One turning vector, and how many steps it has turned
The counts run from 0 to 223.
[-12   1  15  -3  -2   3  13   1  -1   2  22  -3  -4  14   5 -11  -4  -8
   4   1 -32 -22  29 -13  -2  13 -28 -14 -12  -8  -7  13  -8] : 179
[ 15   0  12   0  15   9  10   0   1   1  15  -7  -9   7  -2 -15   0 -28
  16   7 -39 -24  18   2  -4  -7 -13  -8  -4 -17  -7 -13  -9] : 215
[-14   3   2  11 -11  16  11  -5   5   8  13 -14 -15  11   4   6  17 -13
   1   5 -38 -17   8 -19   9   7 -24  -6  -7 -18  -4   8  -7] : 186
[ -2  -9  -7  16   5  19   8 -28   1   0  31 -11  -2   0  -9   1   3 -24
  12  -1 -21 -26 -12 -13   2  -8 -12   1   2 -20  -2  -9   3] : 107
[  2   0  16  -1  14  14   7  -7   6  -1   0 -14  -9  11   5  17  23 -19
   6 -14 -19 -11 -12 -15   3  -4 -26 -21 -13  10 -17  -1 -26] : 60
[-15   0  25 -15   9   7  -4  10  -1  -6  31  12  10  -8   6  -8   8  -7
  19 -21 -21 -19  13  -5  -6   0 -14 -28   0  -6  -1 -12   1] : 5
[  4  -7 -12  18   3   5   6 -19  10  10  25  -6   1  -8 -12   3  19 -28
   1   0 -25 -27  -3 -12   2   2 -22  -3 -14 -17  -3 -14  -8] : 221
[-15  -6   7   8  -3  15  -7 -34 -13  -7  32   6   4 -11  -2   1  25  -1
   8  -6 -10  -9  -9  -8  11   8 -18 -20  -4 -17 -10   0   1] : 132
[ -2  -5  28  -8   8   7  -9 -12   3 -11  11   4   7   3   1   1  29  -8
  23 -14 -11 -10  12   2   9  -3 -20 -34  -9  -3 -12  -1 -15] : 24
[-12  -1  29   1   0  12   7   8   3   3  17  -6 -14  12  13  -4  -2   0
  12 -12 -39 -18  25  -6   1  -1 -23 -12  -3  -7  -4   8  -5] : 171
[-12  -2   7   5 -14   4   9 -11   2   5  27  -3  -7   9   1  -8  10  -5
   0   2 -33 -20  27 -14   2  12 -28  -8 -12 -15  -9  14  -7] : 178
[ 10  -8  -5  15   5   2   5 -16   5  12  26  -1   0  -9  -9 -10  11 -23
   1   3 -33 -29  12  -7   1   2 -20   0 -12 -20  -1 -12  -3] : 222
[ -6 -13  27   6  -1  17   0 -15   1  -1  25  -8  -6  15   4  -6  -8  -2
  24 -12 -21 -23  23  -2   0 -13 -21  -8   0  -6  -2   7   2] : 153
[ -4  -9  36   0   5  19  -2  -5   2  -3  22  -3  -7  12   9  -6   2  -1
  28 -20 -26 -16  22   4   2 -11 -17 -12   5  -3  -7   6  -1] : 154
[-14   5  13   4   5  15   2 -11  -2   0   4  -7  -5   5  12  17  25  -9
  10  -2 -19  -4  -9  -9   8   1 -30 -30 -16   0 -10   6 -23] : 43
[  2  -5   3  20  -1  13  11 -23   8  11  10 -16 -18   6  -2  13  25 -16
  -1  -4 -27 -17  -6 -13  10   1 -26   0 -13  -7 -11   5 -16] : 62
[ -9  -9  22  -8  10   2  -5  -3   7  -7  25   7  10   3   1  -8  -1  -8
  20 -18 -17 -25  27   1  -7  -4 -27 -25 -11   3   2  -4  -9] : 22
[-14  -7   4   7 -11  17  -6 -32  -2 -10  25   2   6   1  -7   5  28 -10
  18   1  -9 -13   8  -8  15  -2 -18 -23  -8 -20  -5   1  -7] : 9
[-12  -5  16 -12   6  11  -9 -10   4 -15  20   9  16  -2  -5   7  32 -13
  17 -17  -6 -13  -1 -10   3  -3 -16 -35  -3   1 -10  -8  -7] : 7
[  3   0  33  -2  13   1   2  10   5   8   9  -3 -12   1  13  -6  12  -5
   8 -17 -36 -14  19   1   0   3 -28 -16 -11   1 -11  -2 -14] : 49
[ 20  -3  22  -4  23  13  10   3   3  -2  18  -8  -9   0  -1 -11  11 -24
  14 -13 -31 -21   0  -4  -1  -8  -4  -3   6  -4 -18 -18  -1] : 93
[ -2  -9  -2  10  -1  11   3 -33  -8   0  40   4   7  -7  -8 -13   7 -13
  10  -1 -17 -24   4 -10   1   5 -13  -3  -3 -23  -7  -6   6] : 116
[ -3 -11   6  22  -5  10   6 -17  11  12  13 -14 -13  12   1   7   0 -11
  10  -4 -26 -27  15  -7   1  -7 -33  -4 -15 -10   5   8 -11] : 46
[  7  -5  32  -5  11   4   0  -7  -1  -4  11   2  -5   9   7 -10   6  -6
  19  -9 -22 -14  29   8   1  -5 -27 -24 -11   1 -12   4 -14] : 40
[ -5  -6  27   0   6  23  -8 -17  -3  -6  17   0  -4  -5   8   7  31   0
  23 -21 -15  -3 -11  -1  14 -10 -12 -24   7  -9 -13  -2  -1] : 139
[  7   9   3  -5  13  14  10 -16 -11  -6  15  -6  -5  -3  -3  -1  33 -23
  -1   4 -22 -10 -16 -16   4  12 -12 -16  -5  -8 -29  -6 -15] : 87
[  4   3   9  -1  16  10  18   0  -4   2  18 -14 -11  15   4  -7 -14 -25
   7   1 -32 -28   7 -10 -13   2 -23  -9  -8   1 -11  -3 -12] : 74
[ 16  -9  14   0  21  14  14  -5   5   0  22 -11  -7   6  -4 -12  -5 -26
  14 -11 -28 -27   6  -5  -7  -8 -10   3   3  -5  -9 -13   1] : 92
[  4 -10  -3   9   6   7  12 -18   2   3  37  -3   4  -4 -15 -10  -1 -25
   2  -4 -21 -33   4 -16  -7   5 -16   3  -7 -11  -7 -12   2] : 99
[  1 -10  34  -4  12  20  -7 -14  -2 -11  17  -3   2   2   6   1  18  -4
  26 -24 -12  -9   1   2   6 -16 -11 -21   5   1 -11  -6  -2] : 138
[ -5   2  19 -10  21  16   4  -5 -15  -9  33   2   7  -2   8 -14  -9 -16
  23 -12 -21 -19   0  -2 -10  -4 -10 -21   3  -5  -8 -15   2] : 119
